Rows swapped in pairs by one turn or mirror: which row each one swaps with:
Zuded: [  5.1 -13.9  -5.7  -4.1  -5.3 -12.6   7.8  23.8 -19.4   9.7 -11.4  12.2
   1.8]
Viko: [  9.1   8.1  16.8 -22.1 -30.1  -1.2 -21.8  14.2 -20.1  11.2  -4.8  12.9
   1.1]
rono: [  4.8  22.2 -10.5   5.8 -13.0  18.9  21.4   4.6  10.0  -2.5 -40.9  -2.1
   1.8]
tamel: [  1.7  45.4  30.3 -10.5 -24.8  11.4 -12.4  22.7   6.5 -17.5 -19.3 -18.0
 -19.2]
Boma: [ 15.7  37.0   2.9 -20.5 -17.2   5.2   8.0  37.6  19.2  10.8  -2.8 -19.2
 -42.7]
zer: [ 12.5  26.9   3.1  -9.9 -15.2  -0.7  12.0  -0.8  16.1 -20.6 -24.9   2.9
  23.9]
Kasaz: [-14.7  11.0  -1.2 -30.1   2.8  12.6  -0.6   9.9  21.9   6.3 -30.2  28.5
 -11.5]
naza: [-10.6  -0.9  26.9 -36.8  -0.5   8.8 -11.2   1.1  10.0  14.0  -6.6  11.8
  -1.6]
zim: [ -6.7   7.3 -15.4 -11.6 -20.9 -15.0   8.6  27.8 -32.5  16.7 -15.3  -7.8
  -5.2]
podu: [-14.5  42.2  21.1  -6.0   7.6  14.4  18.0  38.7  21.8  -9.3 -13.3  -6.1
 -25.5]
labo: [  5.3   6.7  -4.4 -22.8 -15.1 -22.2  17.8  29.9  -6.4  12.4  23.5 -16.3
  -5.2]
dapu: [ 14.0   9.1 -16.6 -22.8 -30.9 -17.6  -0.6  36.7  -4.9  21.2  -5.1  -2.3
 -24.4]
mezo: [ 17.4  -1.0  -1.9 -13.5 -10.2  -0.9  28.0  12.6 -19.1   4.0   2.9  -3.8
  13.3]
Tet: [-10.7  25.6   8.0 -18.3  -0.1   0.9 -13.5  -3.3  30.7  -1.4  -8.9  19.6
  10.6]
Tamo: [ -6.5  26.8   8.0 -21.7  -4.8 -16.1  12.7  38.9  19.8  -3.7  14.8 -32.5
 -24.2]
Gepuz: [-34.2  31.5  10.7 -17.3   6.0  -3.6  -3.6  33.3  29.5 -10.4  -7.1 -12.7
 -20.0]
Lafod: [ -3.4  30.4  23.6 -29.4  11.7  16.8   7.7  32.8  12.4   6.7 -11.1 -22.4
 -36.3]
vunof: [-12.8  35.6   8.9   0.9 -29.2   2.1  17.7   6.2  -2.1 -19.1 -30.9 -20.0
   4.0]

Kasaz pairs with rono
Gepuz pairs with mezo
vunof pairs with naza
zim pairs with Lafod

